In the data rows, the value 128 means zero.
Some points, one per row:
[122 107 160 135 157 150 174 131  45  97 116 103  54  54 156 155  44 111
 134 135 121  64  97 200]
[135 121 124  85 132 148  77 140 121  65 154  28 144 146 123 150  93 136
 110 143 125 144 108 105]
[ 99 150 157 123 148  96 193  81 103 163 142 182 135  89 183 124 157 109
 152 144 129 114 145 121]
[106 130 137 129  95  95 135 119 123 152 129 186 158 138 129 138 192 122
 137 144 134 129 128 128]
[133 165 118 115 103  98 161  53  99 197 129 155 136 153 119 136 214 112
 184 139 137  88 157 107]
[113 102 142 120 167 175 158 146  78  75 114  78  70  84 130 168  61 108
 150 173 128  79 118 212]
[116 127  94 148  90  68 108 169 178 138 109 196 150 155 121 109 191 142
 110 125 124 142 114 108]
[113 124 108  74 136 195 119  63  96  85 160   0 170 158 102 130  59 138
 138 127 169 130 137 129]
[135 104 129 117 131 174 152 131  60  71 138  65  75  85 124 148  37 119
 136 138 131  79 108 179]
[136 132 116 158 118 109  79 160 209 187 110 201 151 134 114  88 229 112
 119 136  88 165 133 122]
[119 138 129  60 103 126 124 128 115  56 142  19 129 172 131 160 120 157
 148 160 126 142  68 100]
[139 122 110 158 149 147  76 136 180 105 119 121 161 141 146 129  86 145
  90 115 110 142 153 140]
[182 133  60 175 141 136  60 123 172 168 141  93 195 168  99  95 146 114
 130  90 131 173 180 121]
[147 113  93 181 157 130 115  86 154 143 152 107 162 154 104  80 146 118
 133  93 166 172 189  65]
[132 111 132 112 129 157  88 139 117  89 142  57  92 116 103 136  43 130
  99 143 131 119 121 149]
[137 142  96 135 139 131 169  87 109 185 107 137 137 110 122 128 120 133
 149 107 138 106 156 151]
[123 139 154 127 122 116 198 124 147 195  85 208 139 103 153 125 181 121
 114 120 133  75 136 131]
[171 125  79 165 142 132 105 158 209 141 114 113 130 131 114 101 128 150
  87  78  87 171 124 126]
[152 128 154 171 152 118 201  97 124 215  92 214  93  57 158 112 152  94
 155  97 138  91 147 171]
[106 132 193  69  98 141 183 101  58  91 138 142 103  93 154 178 133 130
 157 189 156  83  65 147]
[123 129 140  88 143 175  97  95  94  44 156  34 127 157 107 153  43 152
 107 153 155 128 135 105]
[101 121 185 112 109 137 151 173  76 100 117 144 102 125 124 179  80 124
 113 127 113  93 114 154]
[164 125  52 150 148 145  81  58 191 142 155  35 171 167 111  96 127 108
 108  93 120 189 193  82]
[118  90 147 161 113 128  74 235 205  79 135 167 131 132 109 129  80 129
  47  85  38 177 135 177]
[122 131 130 107 166 134 174  85  85 143 158  98  83  94 152 129 126  87
 159 150 118 126 127 150]
[ 85 137 118 122 133 129 125  99 119 127 148 142 164 171 103 123 143 135
 149 131 167 165 129  96]
[125 122 115 116 138 152 130 110 128 103 130 106 113 108 130 140  86 132
 129 141 127 103 124 131]
[161 146  92 117 106 147  33 119 197 123 148  92 176 179  91  97 184 130
 137 157 128 188 132 105]
[ 84 124 189  98 135 143 174 108  46  89 134 131 107 100 154 143  82 103
 146 174 168  59 129 161]
[122 114 146 165 131  64 130 174 153 187  80 255 137  88 146 120 178 139
  96 115 103 119 161 148]
[139 129 131 165 139 106 188 130 170 209 109 180 150  92 168  97 150  99
 115  94 107 115 160 151]
[131 138 159 146 117 103 158 143 139 195  90 220 118  78 162 129 122 135
 101 127  77  64 141 195]
[103 119 144 100 144 137 159 142  80  75 120  74  90  88 153 168  48 166
 113 156 128  97  74 140]
[143 111 116 196 121 111 126 205 171 166  93 220 134  96 149 104 120 110
 112  92  88 133 150 172]
[134 117 129  98 155 185 155  46  66  98 178  59  89 120 104 127  60 108
 173 115 177 107 114 136]
[141 100 144 166 101  79  52 219 210 141 100 191 135 146 100 116 156 160
  62 120  68 172 119 132]
[150 144  53 158 168 136 134  66 135 160 162  99 131 142 123 105 150 118
 188 104 157 169 162 104]
[146 159 156 169 158 105 168  62 128 230 144 199 140 115 124 113 193  87
 166  74 145 111 217 117]
[118 114 152 120 157 144 158 130  58  83 136 110  28  50 129 156  58 101
 148 144 118  81  93 199]
[ 99 126 157  76  93 149  99 152 111  55 133  73 142 171 125 145 102 149
 112 176 143 160  73 103]
[133 120 114 164 169 130 166 111 175 194 145 187 144  96 143  97 168  96
 130  77 123 150 171 104]
[140 118 102 166 140 156 135  92 167 153 145 169 136 107 125  83 144 109
 113 103 152 132 167 117]
[109 144 141 106 126 140 159  38  84 124 154 106 144 151 116 134 163  82
 157 137 167 105 122  87]
[132 111  81 110 132 170 131 154 149  73 130  20 131 128 130 132  67 134
 115 119 121 140 106 135]
[146 132 118 132 103 120  67 125 158 131 119 139 170 161 117 117 145 136
 105 152 124 139 138 113]
[ 78 116 150  76 111  88 205 157   7  96 119 122  87 104 133 192 144 137
 177 165 131  71  78 148]
[112 152 184 140 119  99 162 102 147 205 135 226 154 105 153 117 199  90
 104 118 119  93 163 126]
[ 97 145 177 113 103  94 150 127  97 168 106 209 111 112 148 136 165 139
 117 151 116  94 113 152]
[110 101 137 104  87  96  89 242 116  61  86 137  99 122 128 173 133 172
 105 154  93 100  83 165]
[137 150 109  98 100 122 148  95  83 123 128  93 153 144 115 165 154 123
 172 172 155 111 113 131]
[105 121 195 126 102  85 149 165  93 119 115 206 124 113 142 143 159 116
 121 157 111  93 107 146]
[106 104 138 124  93  88 121 226 136  87  91 207  97 108 126 162 153 136
  86 176 101 114  60 162]
[120 112 119 100 148 176 125 157 127  46 159  30  93 128 128 158  56 151
 124 136 127 156  83 192]
[ 97 109 119  93  75 129  57 199 137  57 154  73 134 183 102 140 137 134
 115 146 123 189  81 109]
[132 147  85  97 103 131  48 122 173  66 160  89 174 217  85 105 154 142
 128 151 143 200 107  82]
[100 125 173 119 146 136 212  87 120 180 109 191 107  56 179 134 147 139
 118 130 145  52 150 156]
[138 120 133 157 119 108  76 211 149 124 118 111  91 110 143 141  74 128
  81  97  56 141 124 171]
[133 142  85 139 125  92 103 143 191 164 116 153 176 157 124  96 232 158
 124 109 168 162 128  71]
[142 135  71 173 144 128  90 125 214 142 140 108 145 162 113  78 152 159
 106  86 107 198 164 107]
[102 122 181 111 146 161 217  94  65 132  95 153  89  54 179 146  96 108
 144 151 142  63  98 168]
Here are 10 more points, each followed by its number:
[140 116 122 142 106 104  25 212 229  97 117 164 163 171  96  93 182 139
  83 154  68 192 127 124] 0
[111  94 160 118 136 152 198 162  69 128 120 153  79  52 128 159  79 109
 139 152 107  55 108 211] 1
[138 102 131 134 151 148  88 133 115  96 144 114 107 112 117 128  81 117
 130 132 121 117 164 151] 2
[ 98  94 148  81  89 115 134 136  54  66 134  66 113 119 119 181  88 110
 137 175 135 107  94 125] 3
[110  94 153 151 108  99  69 255 183  67  95 189 108 113 152 108 101 140
  73 142  51 162 122 173] 4
[114 135 112  72  95 121  74 205  96  11 155  17 100 186  89 160  81 149
 136 162 101 147  35 126] 5
[121 144 103  88 151 159 191  70  56 141 130  27 114 106 150 130  76 105
 162 153 152  96 129 122] 6
[158 137 102 158 165 110 146 107 162 170 113 160 153  97 145 100 173 133
 135 116 118 142 157 127] 7
[113 117 154 146 144 149 181 126  62 124 137 143  71  59 123 134  90  91
 155 133 124  86 120 182] 8
[106 157 152 120 122 113 152  77 117 193 120 174 137 120 119 120 210 119
 146 126 166 113 155  96] 9
Which three of these numbered points are nearest to each point below, ignoring the 3 directions in which the first points spread most? Their numbers follow each, nearest first.
[148 102  97 129  95  87  53 150 152 119 141  80 165 196 102 145 139 133
 106 122 102 177 119  98] > 3 5 9
[139 130 105  90 146 161 102 126 147  71 127  45 123 121 126 126  90 150
 131 146 146 156 105 115] > 7 6 4
[142 111 127 192 132 113  91 181 184 146 113 178  94 131 126 112 146 115
 100  84  68 155 132 159] > 8 2 1
[104 109 134  69  76 134 100 152  74   0 154  33 112 151 107 191  63 138
 128 185 166 118  87 121] > 3 9 0
[130 110 115 194 150 148 157 150 146 149 131 169 122 113 133 105 140  94
 134  93 145 148 122 128] > 8 1 4
[115 121 145  96  88 149  55 195 162  54 120 101  86 142 101 135 109 126
 103 185  87 147  75 170] > 0 9 4
[110 118 208 144 121 117 180 142  70 142  99 219  83  82 156 177  69 103
 113 111  98  62 168 190] > 2 4 8
[118 117 130  89  80 139  74 133 105  43 154  50 135 195  94 152  94 140
 125 172 125 154  97  98] > 3 9 0
[ 91 144 192  97  95  87 170 168  19  77 123 121  66 111 120 203 116 120
 148 155  96  86  59 178] > 5 3 9
[ 98 149 126  62  96 123 109 189  76  29 148  21 105 174 103 176  97 162
 153 166 116 146  38 122] > 5 9 3
[118 134 120 120 155 168 199  57  98 176 150 114 129 107 124 118 128 108
 171 108 171  82 129 149] > 1 8 7
[ 83 148 114  97 111  90 138 123 112 123 164 107 136 168 123 136 205 127
 170 132 145 143  98  87] > 5 9 3
[153 133  73 145 131 169  85 128 173 126 146  85 171 167 102 105 102 135
 118 107 166 172 137 104] > 1 8 7
[110 140 144 134 105  51 149 190 122 163  99 228 107 119 167 130 194 116
 141 143 108 130 113 108] > 5 3 9
[ 92 139 181 105 122 111 203 138  66  93 141 153  69 122 152 181 102 158
 164 148  95  88  71 144] > 5 9 0
[134 159 148 105 110  90 177  59 108 178 142 166 139 144 132 125 221 116
 178 137 139 115 109  89] > 5 9 3
[178 159  47 130 141 119  71 116 208 140 137 101 176 161 118  91 156 157
 110  86 116 203 169  88] > 7 6 4
[140 122 115 129 137 141 141 121 140 154 125 141 140 101 139 108 116 114
 115 107 111 115 150 131] > 1 7 6
[121 154 133 116 181 171 207  25  96 157 126 113 164  92 170 114 123 131
 164 130 174 104 159 116] > 7 4 6
[ 97 140 173  79 125 123 197  89  85 165 129 163 136 122 145 144 169 127
 153 147 172  93 115 116] > 9 3 0
[131 135 125 185 146 125 177  83 171 241 124 209 164 109 151  67 166 109
 126  69 141 114 182 107] > 1 4 8
[148 104 145 175 105  91  38 255 220 126  75 222 117 140 109 120 154 140
  74 148  42 162  90 183] > 0 8 1
[130 124  87 108 113  96 100 160 151 116 131  86 146 149 138 112 118 157
  94 134  92 181 138  94] > 6 7 3
[127 145 117  84 141 181 159  12 109 129 158  35 154 157 115 134 115 152
 120 127 218 125 144  53] > 9 3 6
[122 144 131 100 106 104 171 132  96 112 137 145 132 142 149 149 137 136
 145 123 150 117 105 121] > 5 9 3
[178 115  59 169 162 170  82 116 196 134 147  85 154 153 110  90 111 113
 115  73 122 179 171 130] > 1 8 2
[118 101 147 152 138 131  67 191 171 108 110 156 130 102 123 140  96 143
  88 156  85 142 155 185] > 2 4 1
[118 148 110  69  99 167  83 121 126  59 159  60 171 191 100 128 133 157
 135 158 173 168  90  84] > 9 0 5
[138 128 151 155  97  84 100 157 139 145 120 177 129 160 107 146 166 107
  93 102  77 143 123 114] > 3 5 9
[129 146  86 100 123 154  81 131 116  59 177  27 147 189  84 144 142 125
 145 122 150 176  99  96] > 5 9 3
[158 102 111 140 114 150  75 187 109  42 136  53  97 124 108 144  33 139
 104 123 108 131  90 181] > 8 1 2
[123 144 126  90 106 147  94 145 165  70 141  64 156 172 128 140 113 171
 107 140 141 175  95  88] > 9 0 3
[100  94 184 160 107  74 143 212 107 128 102 228  91 101 117 155 171 115
 116 135  92  97 114 171] > 3 9 0
[129 145 117 138 149 116 234  31  80 215 126 111 123  86 172 107 140 115
 187 103 159  71 162 108] > 6 7 1
[150 137 128 112 142 173 174  58  99 152 143 128 114 112 135 117  85 110
 154 125 169  86 123 126] > 1 7 8
[100 104 187 141  83  94  85 235 183 133 103 235 134 133 132 122 182 115
  76 151  82 135 103 154] > 0 9 3
[114 108 167 166 113  75 117 223 167 144 100 241 117  97 167 136 139 132
  80 125  58 129 138 169] > 4 2 7
[ 98 141 141  70  96 100 185 157  96  97 108 136 121 137 148 152 141 170
 159 155 148  79  66  95] > 5 9 3
[124 126 147 124 124 164 123 133 149  87 146 121 101 120 136 126  89 132
  88 137  97 135 142 155] > 4 2 8
[154 125 144 202 166 119 157 137 138 194 130 186  94 107 118 122 136 113
 147  73  98  98 115 181] > 8 1 2
[127 161 103 139 152 103 163  68 146 195 135 181 163 133 137  91 234 108
 179 114 156 135 154  77] > 5 9 0
[103  89 150 112 135 175 127 197  86  25 145  67  78 111 117 152  31 125
 115 138 149 110  61 168] > 8 1 4
[140 119 167 154 135 144  90 164 115 100 148 129 120 124 111 154  69 131
 105 114  88 134 155 176] > 2 8 1
[126 123  72 105 164 187 164  73  84 110 159  23 147 125 101 114  67 110
 161 127 192 149 134  85] > 1 6 7
[ 96 153 160  82 125 159 183  23  70 131 137  92 138 113 143 155 106 132
 122 145 185  99 128  92] > 9 3 0
[135 144 120 104 134 156 171 106 119 147 128  70 133  95 167 117 113 110
 159 137 133 110 123 125] > 6 7 1
[141 143  88 166 164 125 151 100 132 207 143  97 150 139 107 114 163 111
 161  81 155 164 175 129] > 1 8 6
[104 155 149  94 103 126 154  80 104 146 143 115 169 167 132 132 186 135
 140 137 161 129 123  65] > 9 3 5
[119 166  91  83 105  94 161  93 144 154 138 138 173 178 140 110 223 154
 155 119 165 132 117  70] > 5 9 3
[134 125  97 102 106 113 111 118 133 127 139 115 162 145 152 119 138 154
 139 147 149 142 137  76] > 3 9 6
[130 106 127 120  87 118  84 234 137  48 126 130 111 153  85 164  92 155
  84 128  70 151  77 145] > 5 3 9
[147 135 101 154 162 136 175  35 123 208 163 114 122 106 136  85 140  86
 177 119 128 153 161 105] > 8 1 7
